In the data rows, the value 128 means zero.
Each row below has a hidden score, from 0 to 40, with 20 about the middle. What is it? The score is a weighted sum of the row's numbers plus the product of two more (or one squared), each taken from its middle value.
[108 148  38 120 255 138 152 148  68 124 182  61 255  87 154 178] >> 14
[168  99 159  14 255 125  94 198  32 157 135  49 152 152  96 123] >> 16
[145  98 185   2 255 141  72 232  14 164 193  57 239 170  72 152] >> 6
[ 99  82 183  19 255 140  88 240  48 154 143  86 218 161 154 111] >> 1
[ 78  78 187  78 255  63   9 186   0 174 174  37 196 135  90 133] >> 26
[ 87 102 187   8 255  74  66 194  64 124 139  52 139 140  84 105] >> 25
[ 69  92 161  78 245  19  13 183   7 165 122  34 144  99  99  88] >> 23
[ 84  79 189  48 255  59  50 215   2 155 165  64 129 120 111  80] >> 6
[112 144 100 143 232   0 147 125 139 125 250  74 231  85 101 129] >> 28
[114  69 195 140 231  28  46 176  22 197 146  51 208 120 147 136] >> 31
[173  89 154 113 233   0  77 183  43 200 106 103  91  96 108 228] >> 27
[110  90 154 115 213  69 129 147  55 178 134  34  86  79 143  97] >> 23
[118  92 166 115 201  80 127 147 107 170 131  52 109  78 139 120] >> 23
[150 104 139  96 196  98 130 135 112 164 186  38 127  85 156  84] >> 21
[101  93 156 139 193  74 142 174  95 174 129  25 169  88 124 120] >> 32
[ 82 110 114 136 188  77 109 132 179 111 105 133 121  96 109 139] >> 22
[210  76 155 113 210  80  56 161  97 171 104  42 141  89  70 179] >> 18
[ 93  88 164 141 189  91 147 158  93 177 103  40 127  82 177  87] >> 29
[131  94 141 104 183 102 134 137 120 159 132  78  94  89 136 116] >> 20
[125 108 133 116 173  83 130 153 167 138  99  86  93  83  94 145] >> 26
[160 114 112  87 177 118 129 126 144 148 180  78 112 107 146 103] >> 19
[185  85 115 116 196  90  87 154  85 159 130  30 136 107  62 189] >> 19
[101  92 159 144 175 102 162 150 132 160 103  68 124  73 154 120] >> 28
[123 123 125 109 162  59  85 158 160 132 125  82  90  88  72 233] >> 29
[124 118 101  92 161 102 144 134 178 137 108 100 146 112  96 145] >> 24
[132  99 140 117 162 128 133 143 126 141 104 116  95 107 124  83] >> 15
[209  85 162 133 188  86  49 168 134 154 135  21 126 101  83 169] >> 20
[117 133 123 104 157  66  94 153 144 125 115 100 117  93  64 236] >> 29
[130  99 181 131 165 121 123 151 139 156 101  84 127  89 154 111] >> 21
[131 102 186 134 167 112 129 155 141 152 103  86 134  88 147 107] >> 23
[149 133  99  83 159 135 123 119 155 135 148 115  89 126 139  78] >> 11
[153 116 119 134 175  93 150 140 180 129 111  75 101 110  85 205] >> 35
[116 114 167 124 154  83 125 161 170 150 128  62 145  79 102 154] >> 29
[151 120 129  81 155 128 120 111 155 138 159 107 107 113 145  77] >> 17
[133  97 169 137 158 121 126 147 152 147  96  96 116  96 145 134] >> 22
[106  98 154 153 156 120 157 145 154 136 123 117 103 102 159  83] >> 19
[182 118 123  96 158  73 134 154 169 131 133  70 145 113 114 248] >> 31
[135 122 160 107 148  90 154 158 174 143 121  87 121  99  88 162] >> 29
[112 120 155 126 146 101 156 158 170 146 143  95 136  97 108 146] >> 25
[ 97 121 132 130 151 129 164 139 179 124 122 150 132 118 136 110] >> 18
[146 127 128  94 136 123 131 143 162 125 112 136  98 126  74 130] >> 17
[229 117 144  94 161 119  34 143 153 141 107  66  94 132  72 184] >> 20
[123 117 164 130 148 131 117 141 180 137  99 131  98 108 130 117] >> 20
[132 118 178 147 145 124 118 146 167 137 110 127  91 108 149 101] >> 21
[139 119 139 111 141 136 115 128 173 133 114 134 138 128 133 112] >> 16
[155 133  88  78 132 129 151 123 168 122 126 140  90 149 109 138] >> 16
[193 130 124  99 140 105 106 143 157 126  95  87 126 127  68 184] >> 26
[ 78 123 146 148 147 123 123 142 151 109 140 151 147 107 151 111] >> 19
[147 122 108  90 135 151 108 114 160 125 137 149 115 138 131 114] >> 13
[103 101 149 154 136 136 158 147 178 126 150 133 102 111 144 101] >> 17
[122 117 160 140 130 123 160 148 152 128 138 125 124 111 100  88] >> 19
[174 122 101 100 143 139  99 119 174 123 116 133 120 146 103 119] >> 11
[126 108 160 146 132 141 129 144 170 132 119 129 118 111 140 153] >> 19
[158 142 109  90 126 123 153 121 147 118 118 131 109 136  96 125] >> 19
[129 124  89 101 126 153 122 107 161 108 119 158  98 153 119 115] >> 12
[ 89 116 130 147 128 135 136 141 141 121 156 155 117 126 128  89] >> 15
[176 100 161 146 142 124  85 154 175 127 138  93 115 119  77  89] >> 13
[133 130 103 112 129 140 147 110 167 122 116 141  87 144 138  93] >> 16
[102 125 124 145 123 116 131 138 142 116 158 141  85 122  92  93] >> 16
[107 127 137 147 126 112 111 143 120 118 148 149 122 118 100 146] >> 18
[115 115 128 129 126 147 148 132 168 110 127 160 123 130 127 101] >> 15
[149 127 111 133 138 121 158 132 139 113 127 108 105 132  89 177] >> 24
[161 128 105  82 130 154 146 103 144 132 171 122 141 134 159 106] >> 23
[ 97 132  90 123 132 143 118 108 130 116  99 158 114 130 137  89] >> 16
[114 114  85 109 123 152 149 106 136 121 109 148  90 140 131 103] >> 16
[128 119 102 116 124 151 142 107 123 108 109 141  90 135 130 116] >> 15
[151 108  83 123 134 143 143 117 149 118 104 112 108 136  90  98] >> 16
[104 104 139 154 128 137 127 132 156 118 123 123 133 110 158 130] >> 23
[ 86 110 125 151 121 117  89 143 123 121 152 109  89  99 114  79] >> 25
[113 105 139 136 125 145 149 126 168 125 117 131 140 116 145 122] >> 21
[117 108 132 141 127 146 156 127 164 124 117 136 121 124 139 149] >> 20
[135 127 110 146 137  88 101 144 118 118 174 106  90 120  80 255] >> 22
[124 126 114  93 126 149 164 110 136 132 134 128  87 130 149 131] >> 17
[136 125 120 112 124 152 160 112 152 135 129 112  98 120 162 134] >> 20
[108 117 132 136 122 125 134 130 128 121 118 123 110 114 113 105] >> 21
[102 112 127 149 127 140 142 120 145 113 116 148 152 117 148 125] >> 22
[133 103 131 143 135 130 146 135 155 123 131 106 155 116 104  86] >> 19
[112 129 112 124 120 119 112 122 133 127 112 123 132 119 120 108] >> 23
[107 113 106 132 124 144 150 114 157 113 112 155 150 132 135 126] >> 21
[115 136 112 157 115 146 118 117 107 121 104 162  92 122 129  92] >> 16
[110 107 130 147 123 151 148 125 154 117 132 140 117 126 144 146] >> 18
[176 105 124 130 136 120 109 126 174 122 127 101 107 137  79 106] >> 17
[116 112 153 130 117 118 129 137 131 126 125 113  94 107 103  98] >> 21
[124 139 118 134 127 122 124 119 116 114 104 145  97 118 130  88] >> 19
[127 126 104  98 110 126 144 124 117 106 115 156 147 137  76  81] >> 21
[124 126 101 122 115 147 165 119 164 115 100 147  95 150 150 114] >> 20
[189 116 136 125 123 101 121 153 137 132 158  73 123 126  98 173] >> 23
[ 87 156  65 112 114 110  77 108  80 134 112 141 149 143  91 185] >> 24
[ 91 119 152 163 117 141 145 133 132 125 138 133  87 117 153 136] >> 20
